Each path below is one point turned by a fixed rotation once a step. After each direction that follows a path, write how fast that rotation turns it, in degrees each step (0 if it stays still).
Each turn is a multiple of 5 degrees from 10 to 175, or 0.
Each row of a path follows its step; steps can be skipped.
path 1
step 2: |   9 |  13 |   4 | -22 |   7 |   5 | -14 |  22 |  24 | -12 |  35 |   0 |   5 |  -4 |   4 | -32 |   7 | -17 |  16 |   7 |  11 |  11 | -24 |  -3 |  -1 | -16 |   6 | -20 |  -9 |  -6 |   6 | -29 | -16 |   1 |   5 | -30 |   1 | -14 |   6 | -44 |  15 |   7 |  -9 |  -1 |  -3 |   2 |   3 |  17 |  -8 |  -5 | -25 | -23 | -37 | -12 |   0 |  -7 |  46 | -24 |  -3 |  -2 |  -1 |  16 |  -3 |  18 |
step 8: |   7 | -15 | -13 |  -3 |  -1 |  14 |  -1 | -18 |  16 |  -8 |  38 | -22 |   8 | -12 |   2 |   7 |  17 |  -9 | -10 | -13 |  -4 |  22 | -12 |  -1 |  -5 | -17 |  -9 |  19 |  -6 |   4 |  33 | -48 | -11 |  31 | -29 |   4 |   3 | -13 | -11 |   5 | -18 |   1 |  21 |   1 |  -8 |  16 |  12 |  -4 |   9 |  -2 |  25 | -28 | -18 |   9 |  -8 |   7 |  -8 |   1 | -11 |  -4 |  20 |  17 | -23 |  41 |
step 11: |  19 |  23 | -21 |  -1 |   3 |  14 |   0 | -12 |   9 |   2 |  -4 |   3 | -21 | -17 | -10 | -26 |   1 |  -5 |  -9 |  -4 |  18 |  10 | -40 | -10 |  16 | -19 |   4 | -11 | -13 |   8 |   6 | -14 |  -9 |  -3 | -28 |  24 | -10 | -25 |  13 | -24 | -29 |  -5 |   5 |  26 | -25 |   9 |   7 | -26 |   9 |   7 |  -4 | -13 | -27 |  -4 |   7 |  28 | -16 | -28 | -30 |  11 |  16 |  -7 | -24 |   3 |
step 14: | -22 |  12 | -18 |   9 |   3 |   6 |  22 |  40 |   5 |   4 |  -7 |  -8 |  -2 |  -3 |  -7 | -37 |   3 | -21 |  14 |  -8 | -21 |   1 |   9 |   9 |  17 | -34 |   1 |   2 |  -9 |  20 |  21 | -13 |  10 | -27 | -30 | -22 |  23 | -31 |  22 | -16 | -12 |  16 |   2 |   0 |   2 |   4 |   0 | -11 |   6 |  15 |  31 |  -9 |  -7 |  -2 | -10 |  14 | -11 | -13 | -27 |  34 |   5 |  -2 |  -6 |  15 |
step 25: |  -9 | -30 | -18 |  -4 |   8 |   8 | -11 |  12 |   1 |  18 |   9 |  12 | -14 |   1 |  22 | -14 |   0 |  -5 | -21 |  11 |   0 |   6 |   0 |  19 | -23 |  -5 |   3 |  27 |  41 | -25 |  48 | -24 |  -9 |   8 |  22 | -15 |  -5 |  -8 |   6 |  11 |   1 |  -7 | -12 |  18 |   5 | -19 | -18 |   7 | -23 |  18 | -11 |   7 | -19 |   5 |   2 | -24 | -28 |  10 |  22 |  -5 |  -8 |  20 |  -8 | -26 |
step 27: |  15 |   4 | -11 |  -9 |  14 |  20 |  -4 |  16 |  -9 |  -6 |  31 |  -3 |  -2 |  10 | -25 |   4 |  -4 | -17 | -11 | -13 |   9 |  21 |   0 |  42 |  -5 |  10 | -30 |  13 |   5 |  12 |  49 |  -2 |   4 |  25 |  -8 | -29 |  12 | -30 |  22 |  18 | -11 |  24 |  -4 |  -9 | -10 |  16 |  -6 |  16 |   6 |   0 |  16 |  -3 | -19 | -11 |   5 |  17 |  24 | -12 |  -6 | -10 |  -1 |   9 | -24 |  22 |
step 28: |  29 | -18 |   2 |   8 | -11 |  24 |   3 | -24 | -24 |  22 |  -3 |  17 |  -7 | -11 | -28 |  14 | -28 |   5 | -18 |  13 |  11 |  27 |  -8 |  12 |   3 |  -1 |   1 |   4 |  18 |   0 |  32 | -20 |  19 |  -7 |  11 |  -4 | -18 | -33 |   8 |  -3 | -28 | -11 | -19 |   7 |   9 | -24 |   0 |  -2 | -27 |  -8 | -28 | -13 |   0 |   7 | -20 | -14 | -10 |   8 |   4 | -27 |  -6 |  24 |  19 |  18 |
step 43: |  14 | -33 |  -6 | -11 | -15 |  22 |  -6 | -10 |  21 |  -3 |   6 | -26 | -16 | -10 |   3 | -12 |  15 | -16 | -18 | -22 |  -8 |   5 | -20 | -10 |  34 | -29 |   0 |  20 |  14 | -40 |   6 | -24 | -22 |  -4 |  -5 | -19 |   2 | -11 |  -1 |  -5 |  -3 | -21 | -35 |  14 |   6 |  -8 |   2 |   2 |  13 |  -8 |  -8 |  -6 | -19 | -20 |  11 |   0 |  17 | -14 |  18 |  37 |  -8 |   5 | -22 |  10 |
step 44: |  14 | -21 | -27 | -25 |   1 |  -4 | -14 |   7 |  11 |  10 |   1 |   6 |  -7 |   7 |  15 |   2 |  21 | -17 |   3 |   7 | -16 |   0 | -13 |  11 | -41 | -34 |  14 |  23 |  -4 |  -3 |  18 |  -2 |  10 |  20 |  -3 |   0 |   4 |   5 |  -9 |   2 | -27 |   3 |   3 |  19 |   9 | -33 |   3 |   6 |  -4 |  27 | -36 |   7 | -22 |   8 |   8 |  24 | -42 | -26 |  -2 |   7 | -19 |  19 | -12 |   6 |
step 46: |  38 |  18 |   2 |   0 |  -5 |  36 |   2 |  31 |  31 |   2 |   9 |  -5 | -17 |   4 |  -8 |  -5 |  11 |  19 | -12 | -32 |   8 |  29 |  11 |   4 |   2 | -38 |  -4 |  12 |   7 | -21 |  13 | -19 |  15 |  -7 |  11 |  -8 | -11 | -39 |  23 |  10 | -26 |  16 | -26 |   1 | -17 |   2 |   5 |  10 |   6 |  -2 |   2 |  -1 |  -9 | -14 |   8 |  13 |  -5 | -20 |   7 | -21 |   6 |   1 | -12 |  23 |
|  -6 |  -7 |  -7 |   6 |   2 |  -6 |   5 |   1 |  -7 | -10 |   1 |   0 |  -2 |   0 |  -3 |  -4 |   1 |   0 |   4 |   2 |   8 |   3 |  -1 |  -8 | -11 |   0 |   6 |   3 |  -4 |   7 |  11 |  -3 |  -5 |   2 |  -4 |   4 |  -3 |  -3 |   1 |   0 |  -4 |   1 |  -5 |   2 |  -6 |  -6 |  -6 |  -3 |   1 |   7 |   1 |  -4 |  -4 |   0 |  -1 |  -1 |  -3 |   5 |  -9 |  -3 |  -3 |  -1 |   5 |  -1 | | 130
| -4 |  3 | -1 | -4 | -1 |  6 |  5 | 10 | -7 |  1 |  1 |  4 | -1 |  2 |  6 |  5 |  2 |  2 |  0 | 10 |  3 | -6 |  0 | -8 | -1 |  0 | -7 | -9 |  5 |  1 |  6 |  4 | -1 |  9 |  0 | -2 |  5 |  5 | -1 | -5 |  4 |  0 |  0 | -7 | -2 |  0 | -9 |  7 | -1 |  3 |  0 |  2 | -1 | -4 | -6 |  8 | -2 | -5 |  3 |  0 | -4 |  3 | -4 |  7 | | 145
|   0 |  -1 |   4 |  -2 |   5 |   3 |   2 |   1 |  -1 |  -5 |   1 |   0 |  -6 |  -3 |   3 |   3 |  -9 |  -2 |   4 |  -2 |  -4 |   5 |   1 |   6 |  -6 | -12 |  -9 |   4 |   3 |   9 |  -5 |  -8 |   0 |  -1 |   4 |   8 |   5 |  -8 |   1 |   1 |   9 |   5 |   1 |  -9 |  -4 |   3 |   4 |   2 |  -5 |   3 |   6 |   2 |   1 |  -2 |  -5 |   1 |   1 |   2 |   1 |  -2 |  -3 |   0 |   7 |   1 | | 55
|  -6 |   1 |   5 |   3 |  -3 |  10 |   6 |  -1 |   1 |   1 |  -3 |   6 |  -1 |   1 |  -7 |   3 |   1 |   2 |   8 |   0 |   4 |   8 |   5 |   2 |  -3 |  -3 |   1 |   3 |   3 |  -6 |   4 |   7 |   1 |  -8 |  -3 |  -3 |   1 |  -4 |   3 | -14 |  -5 |   9 |   7 |   0 |  -1 |  -1 |  -2 |  -5 |   3 | -10 |  -2 |   8 |   5 |  -4 |   1 |   0 |   3 |   2 |  -2 |  -2 |   0 |   3 |   1 |  -1 | | 80
|   6 |   6 |  -3 |  -5 |  -1 |   4 |   7 |   3 |  -4 |   2 |  11 | -13 |  -4 |   0 |   0 |   3 |  -3 |  -1 |  10 |  -5 |   1 |   6 |   2 |  -3 |   5 |   3 |  -3 |   2 |   3 |  -2 |   4 |   6 |  -4 |  -4 |   1 |  -1 | -11 |   0 |  -3 |  -3 |   1 |  -4 |  -1 |  -4 |  -5 |  -2 |   7 |   7 |   1 |   7 |   2 |   2 |  -5 |   2 |  -1 |  -7 |   3 |   0 |  -6 |   4 |   6 |  -2 |  -5 |   1 | | 115
|  -1 |   7 |  -5 |   0 |   5 |  -1 |   6 |   1 |   1 |   0 | -10 |   1 |   0 |   0 |   1 | -15 |   0 |   2 |   8 |  -4 |  10 |  -3 |  -3 |   0 |   4 |   2 |  -3 |  -6 |  -2 |   8 |  -3 |   1 |   8 |  -4 |   8 |   3 |  -4 |  -5 |  -5 |  -4 |   5 |   1 |  -1 |  -2 |  -1 |   2 |  -5 |   0 |  -1 |  -7 |  -7 |  -7 |   0 |   3 |   0 |  -3 |  -1 |   0 |   3 |  -3 |   7 |  -4 |   0 |   5 | | 40
|  -3 |   1 |  -3 |  -1 |   1 |   4 |   2 |   0 |   3 | -10 |   3 |   0 |   1 |   0 |  -7 |  -1 |   3 |   1 |  -5 |   6 |   1 |  -5 |   8 |  -2 |   7 |  -6 |   1 |  -4 |   0 |   4 |   0 |  -8 |   1 |  -1 |  -2 |   4 |  -2 |  -1 |   4 |   0 |  -1 |   3 |   3 |   2 |  -4 |   8 |   0 |   1 |  -3 |  -4 |  10 |  -5 |   0 |   0 |   9 |  -4 |  12 |  -9 |  -7 |   0 |   0 |  -2 | -13 |   2 | | 115
